In the rows, zero is written as 128.
Named moves (each a turn or a mirror), then the moves between two rows, first move first; the first pair answered:
k_42:
[105 100 153 158 140  86 146 120  87  46 146  81 188 141 127 133 135 174
 197] => [ 81  61 129 130 115 100 126 130  95  60 167  77 194 134 137 127 135 158
 185]
[140 115 136 110 120 155 111 108 133 108 131 105 134 122 123 108 120 140
 118] => [149 133 147 128 137 147 125 102 131 106 120 105 131 123 116 113 120 147
 119]
[159 135 129  98 161 104 120 103 129 131  99 151 113 109 154 127  91 129
  96] => [149 121 120  83 152 108 112 110 133 137 109 153 114 104 160 123  95 120
  93]
[107 104  82 103 117 142  98 104 160 111 143 108 148 123 144 142 131 127
 113] => [151 161 126 151 167 120 137  89 144  98 112 113 134 131 129 153 136 144
 127]
k_721:
[ 98 111 114 151 132 103 114 144 115 105 154  77 159 142 115 129 145 113
 147] => [ 90  97 114 130 111 134 116 163 117 144 165 110 151 134 121 115 128  90
 136]
[142 104 166 143 132 151 128 133 125  86 183 105 130 116 118 119 117 140
 151] => [134  95 163 132 122 168 132 141 128 103 189 119 126 111 122 112 104 131
 142]
[107 139  90 114  90 128 127 153 158 175 140 175 125 100 123 132 129  74
 115] => [131 178 102 159 134  61 115 117 151 101 119 101 137 113 122 164 162 126
 140]
[153 151 127 124 161 128 109 129 149 101  92  91 116 113 137 148 105 146
  94] => [138 136 123 106 142 159 115 146 155 138 102 133 107 108 139 132  87 121
  83]
k_270:
[150 148 140 161 148 135 137 126 106  74 109 130 131 102  98 144 117 136
 110] => [145 130 110 134 128 158 111 127 123  84 110 131 125  88 111 147  97 129
  88]
[127  98 153 109 111 151 150 136 109 118 139 130 138 136 137  85 125 136
 150] => [153 123 164 124 122 133 149 115 107 101 116 124 131 137 136  99 134 159
 146]
[148 133 175 151 140 141 130 109 139 129 122 151 118 142 115 105  87 145
 117] => [150 132 157 137 129 151 118 113 146 133 122 151 115 136 122 109  83 143
 105]
[132  98 158 117 146 150 131 132 139 115 149  99 139 149 120 118 109 145
 119] => [135 115 163 120 148 143 133 130 143 112 144 101 137 150 115 125 115 151
 123]

(2 to 4 moves a pair)
[113 139 112 126 100  92 136 127 149 187 113 199  99 106 132 131 132 133
 137] => [ 81 112 106 129 105  56 125 120 137 157 147 156 128 120 133 124 166 140
 168]	k_270 then k_721 then k_42 then k_270
[139 113  89  99 109  88 109 101 144 105 106 120 138 134 144 185 127 120
 132] => [109  99 126 113 116 118 166 131 123 157 140 170 139 144 124 138 114  83
 160]	k_42 then k_721 then k_270
[116 167  92  78 123 114  85 168 174 169 138 145 106 126 100 152 107  64
  90] => [115 170  79  86 135  88  63 159 172 133 139 100 120 128 102 166 118  77
  97]	k_270 then k_721 then k_270 then k_270
[136 105  92 115 115 167  65 113 127 132 161 125 156  93 127 120  68 106
  93] => [159 159 182 179 155 139 145  92  98 142 140 168 136 114  98 103  93 136
 133]	k_270 then k_270 then k_721 then k_270
[116 106 107  96 133 164  62  82 132  82 119 134 125 138 134 143 152 164
 127] => [ 74  81 115 112 141 183 103 122 108 110 165 155 144 142 119 108 135 123
 158]	k_42 then k_270 then k_270
[100  91  87 111  99 143  99 116 134  91 167  72 145 130 156 117 152 129
 121] => [ 91 100 130 126 109 178 164 139 117 153 184 144 134 132 133  83 133  96
 136]	k_270 then k_42 then k_721
[ 83  93  72 111 116 115 121 114 126 124 118  95 130 115 110 133 167 126
 135] => [142 147  95 129 134 110 133  97 135 126  72 114 102 114 103 156 153 149
 116]	k_270 then k_721 then k_42 then k_270
[ 91  92 141 129 142  98 147  92  96  75 133  91 141 146 124 123 173 176
 163] => [112 104 139  94 110 189 163 132 126 170 111 194 100 117 125 116 104 120
 101]	k_270 then k_270 then k_42 then k_721
[ 57  51 104 162 117 137 133 159 113 117 188  92 151 135 126  97  99  78
 154] => [113  69  65 106  77 175  86 142 160 145 128 125 106 111 155 130  70  91
  71]	k_721 then k_270 then k_270 then k_721
[100 107 111  94 101 146 128 146 140 145 131 147 117 125 145 115 136 115
 104] => [107 120 121  98 103 148 136 146 140 153 131 157 112 126 145 114 130 113
 103]	k_42 then k_721 then k_42
[130 118  98  95 140 178  54 175 166 156 105 138  91 105 134 127  87 105
 109] => [ 76  92 132 128 160 155 101 195 127 152 164 127 131 126 113  88 108  86
 176]	k_721 then k_42 then k_721 then k_270
[125 132 146 124 130 171 151 167 126 162 143 171 133 121 123 114  81 101
 121] => [139 156 145 160 166  96 121 131 120  80 130  87 161 134 124 147 127 149
 149]	k_721 then k_42 then k_721 then k_42
[153 153 131 154 151 160 142 144 130 148 114 159 123 113 128 127  96 108
 121] => [ 97 101 104 145 136 127 114 145 118 112 155 101 161 121 136 116 125 110
 154]	k_42 then k_721 then k_42 then k_270
[161 109  91  98 123 135  92  98 152 107 109 121 127 123 148 141 130 156
 118] => [184 139 105 120 144 145 112 110 153 111  94 140 121 116 138 151 110 142
 110]	k_270 then k_42 then k_270
[110  89 139  82  97 104 127 101 118 116 126 106 114 148 131 110 178 189
 136] => [136 115 160  90 103 120 152  99 120 143 106 149  88 147 125 103 165 186
 125]	k_42 then k_721 then k_270 then k_270
[155 128 162 113 135 167 159 107 168 170 107 169 105 131 129 127 116 152
 110] => [144 139 182 152 170 153 187 126 148 152 126 154 130 135 112 123 112 139
 140]	k_721 then k_270 then k_270 then k_42
[166 180 163 158 132 111 146 110 142 124  80 135 109 128 111 123 158 140
 140] => [141 142 136 135 113  82 118  96 140  99 100  93 125 132 124 126 184 154
 151]	k_42 then k_270 then k_721 then k_270
[155 194 144 165 179 115 131 120 133 109  86 109 121 137 127 153 113 126
 134] => [147 195 154 169 182 114 145 125 126 119  95 123 123 141 118 141 118 121
 149]	k_721 then k_270 then k_721
[128 130 118  85 130 140  70 125 132 119 118  82 152 146  99 127 123 166
  82] => [145 164 178 132 163 155 146 140 108 149 115 138 140 156  70  97 115 152
 104]	k_270 then k_42 then k_721 then k_270
[ 74 113 149 115 103 153 172 155 112 178 188 176 134  99 122 132 148  47
 120] => [ 73  95  88  93  96 123  93 139 131 113 188  90 164  92 148 168 163  73
 101]	k_721 then k_270 then k_42 then k_270
[130 157 123 161 157 139 154 166 120 149 141 145 147 124 113 131  91  83
 139] => [153 165  97 150 157 107 108 138 135  95 119  94 153 119 124 167 110 120
 123]	k_42 then k_721 then k_270
[102  95 126 112 111  98 103 111 147 100 137 114 143 134 153 144 141 177
 119] => [128 136 180 147 131 106 153 110 138 133 113 166 118 140 137 131 138 177
 124]	k_42 then k_721 then k_270 then k_270
